One vector is turned by the same rotation once a step. Each row is the vector after some number of steps, and that number follows the row.
The counts run from 0 to 819.
[137  80  87 131 126 108 132 143 161 171 159 123 145 116 117 152 107  87
 149 106 143 144 172 119 100 134 152 135 130  68 105 106 154  89 126 156
  92]
293
[125 134 106 135 115 179 115 142 115 167 145 124 175 169 127 102 156 146
 107 134 112 129 114 107 102 121 128 143 112  87 139  85 105  72  75  90
 120]
344
[113 146 127 148  75 108 125 131 106 105 106 114 110 153 123  88 134 118
 138 134  71 138 203 106 130 171 161 134 181 122 116 150 104 128 122 159
 127]
52
[ 95 144  94 129 126 137 160 152 153 132 174  95 162 155 114  90 132  96
 113 147 116 120 160 149  92 168 180 164 138 112 160 111 130 109  88 103
 120]
575
[103 143 106 162  97 128 108 141 111 134 116 146 158 140 133  63 109  89
 145  96  83 118 157 126 108 180 122 155 156 104 166 123 103 111 130 115
 147]
459
[105 124 147 159  90 117  77 123  90 163 135 119 171 146 104 125 134  82
 161 107  87 107 150 110 123 132 177 151 135 146 140  91 143 164 138 156
 122]
81
[ 80 116 116 175 114 179 152 165 127 142 103 142 146 192 167  72 136 128
  95 129 110 141 126 131 156 103 145 140 113 127 111 115 146 124 126 100
 123]
763
[115 101  98 143 124 142 140 158 130  96  73 170 115 165 158 108  95 135
 119  99 106 140 167 114 140  95 120 129 136  76 102 109  80  78 110 115
 130]
253
[150 104 114 120 119  95 117 154 121 141  83 135 132 135 137 126 102 132
 161 161  93 146 164  95 132 129 142 109 142  84 101  78  84 104 151  87
  98]
247
[119 114 119 141 112 158 128 151 147 117 168 118 127 115 126 116 145  69
 108 139 126 159 196 132 162 158 176 161 181 111 110 137 155 117 134 119
 110]
169
[ 58 140 118 138 117 146 138 122 167 152 107 140 116 176 170  74 119 136
  94 119 119 128 156 129 128  87 129 167 118 143 130 106 109 113 105  93
 110]
0
[ 93 104 111 130 126 118 103 108 164 141 178 148 120 150 152 159  96  98
 127  67 124 123 178 121 101 101 124 154 134 120 121 126 147 119 109 185
 130]
295
[112 129 104 119 104 128 115 156  96 111  75 134 154 145 126 104 134  93
 130 157  68 141 174 123 122 156 127 110 153 150 129  97 108 152 176  79
 103]
239
[150 131 118 155  83 154  83 145  92 159 128 107 201 152 106 173 157 112
 127 112 112 104 154 151 126 138 118 155 100  96 109  78 135 151 133 109
 119]
720
[102 107 114  85 138 140 117 150 151 113 158 137 146 139 144 197 114 101
 111 131 100 166 171 104 116 100 128 128 140 155  70  97 150 150 138 131
 123]
515
[106  98 111 138 134 142 113 108 134 155 105 143 134 122 148  71 128 119
 121  93 103 115 188  94 147 105 121 127 194 126 123 117  77 123 131 113
  94]
659
[147 112 102 109 124 114  83 146 145 142 149 124 138 135 127 168 148  84
 152 175 110 167 177 102 104 117 169 134  81 140 121  87 133 141 148  85
 113]
359
[129  95 105 129 130 137 105 141 103 185  94 120 164 133 134 105 141  97
 142 120 106 118 156 117 133 143 128  81 166 108 104  78 119 131 160 105
  67]
654
[106 132  91 106 110 157 116 136 110 111 114 134 139 188 147 164 149 119
  86 135 112 119 152 177 120 124  96 146 111 107  93  72 113 120 116  99
  99]
373
[ 91 124 125  98 116  75 111 118 119 106 135 130  93 157 160 147  76 132
 160 112  92 152 165 100 115  78 143 142 146 120 100  84  95 110  99 131
 131]
250
[100 127  93 120 117 119 139 128 138 175 128 134 139 151 105 114 153 106
 135 138 105 140 181 123  89 175 151 115 174 156 145 120 156 122 152 111
  46]
426
[104 127 162 147 109 140 104 143 141 134 174 145 141 166 137 141 120 159
 119 117 126 135 142 141 122 128 135 155 161  64 110 103 130  71  62 127
 114]
183
[128 111 134 129  87 127  77 135 108 141 153 139 129 122 123 157 133  86
 152 172 131 205 148 109 136 134 143 159 132 102  89  88 158 113 141  81
 109]
745
[115 121 143 115  92 149 114 126 112 136 125 127  90 145 135 130 156  70
 151 166 135 188 150 141 121 158 167 115 152 111  64  95 141 113 125 116
  92]
397
[ 92 111 151 179 136 177 115 163 127 107 175 130 150 176 144  89 134 109
 129 113 111 105 151 146 118 119 204 136 122 126 144 129 128 138  90 131
 136]
577
[108 150 116 136 102 115 142 162  90 123 130 107 157 166 103 164 113  98
 173 120 122 163 124 168 116 140 158 179 113 113  85  72 153 119 106  85
 125]
604
[ 94 112 106 111 108 117 117 158 103 108 157 129 162 141 123 190  73  93
 137 113 100 179 146 109 111 102 137 137 112 124  80  89 157 141 121 137
 145]
101
[ 85 135 158 116  84 117 101 122 133 100 129 142  74 172 163 146 131 127
 125 133  88 153 177 118 154 118 154 141 163 162  69 124 140 149 134 147
 108]
399
[110  84 153 143 106 100  86 136 141 116 138 137  86 153 179 122  95 128
 125 122 110 116 182 127 144 110 172 120 136  66 115 119 113 115 113 151
  95]
22
[115 102 158 164  98 104  72 113 120 164 140 122 121 141 134 102 128 105
 174 117 104 111 185 107 121 135 200 109 148 132 144 133 134 145 133 148
  91]
429
[119 102  97 156 110 148 107 131 123 115 126 169 114 156 131 128 119  92
 148  93 106 159 146  99 110  77 143 175  86 104 125 118 110  99 103 150
 174]
481
[141 108  50 109 124 147 127 146 182 155 112 143 118 132 153 116 144 107
 101 147 114 169 186  92 109 130 104 144 100 109 113 125 122  84 135 119
 109]
136
[ 51 127 133 142 113 120 155 162 144 137 155 120 143 188 147 101 109 129
 106 114  95 132 146 125 108 154 188 121 158 153 109 124 185 122 121 160
  96]
420
[ 70 123 127 108 133 157 125 170 133 108 129 160 171 179 147 105 107 113
 109 161  74 129 134 130  68 145 141  91 131 133 157  90 116 120 138 100
 114]
233
[135  80  78 138 140 118 148 174 176 139 118 160 154 138 128 167 120 143
 103  94  94 125 189  97 106 112 127 121 134 116 103 136 137 111 148 165
 103]
291
[109 122  95 122 117 146 101 116 150 108 190 161 120 148 120 151 136  95
 100 121 113 147 192 113  96 119 123 186 135 125 150 126 124 101 105 152
 145]
709
[ 61 174 113 123  90 115 142 138 135 144 122  85 137 169 159  97 101 125
 102 144 106 160 139 135 133 132 154 176 112 133  96  96 149 140 102 111
 126]
761
[117  99 100 149  97 134 119 110 103 127  71 149 103 172 108 144 140 114
 145 106 119 152 167 121 157  63 140 142 111 144  93  91 110 144 142 129
  97]
630
[122 115 102 151  88 144 102 155  96 138 181 150 149 129 102 136 144  99
 114 110 118 191 139 109 150 157 119 172 145  96 112 113 181  88 120 116
 119]
331
[113 135 122 150  80 167  85 117  93 174  93 101 154 136 153  59 130  88
 137 124 108 140 137  97 148 122 133 124 124  93  95  93  93 123 111 114
 147]
119
[135 108  93 136 120 184 139 131 136 164  78 117 172 131 125  78 138  91
 101 145 113 116 162  96 130 110 136 125 120  89 115  88  67 111 126 108
 131]
505
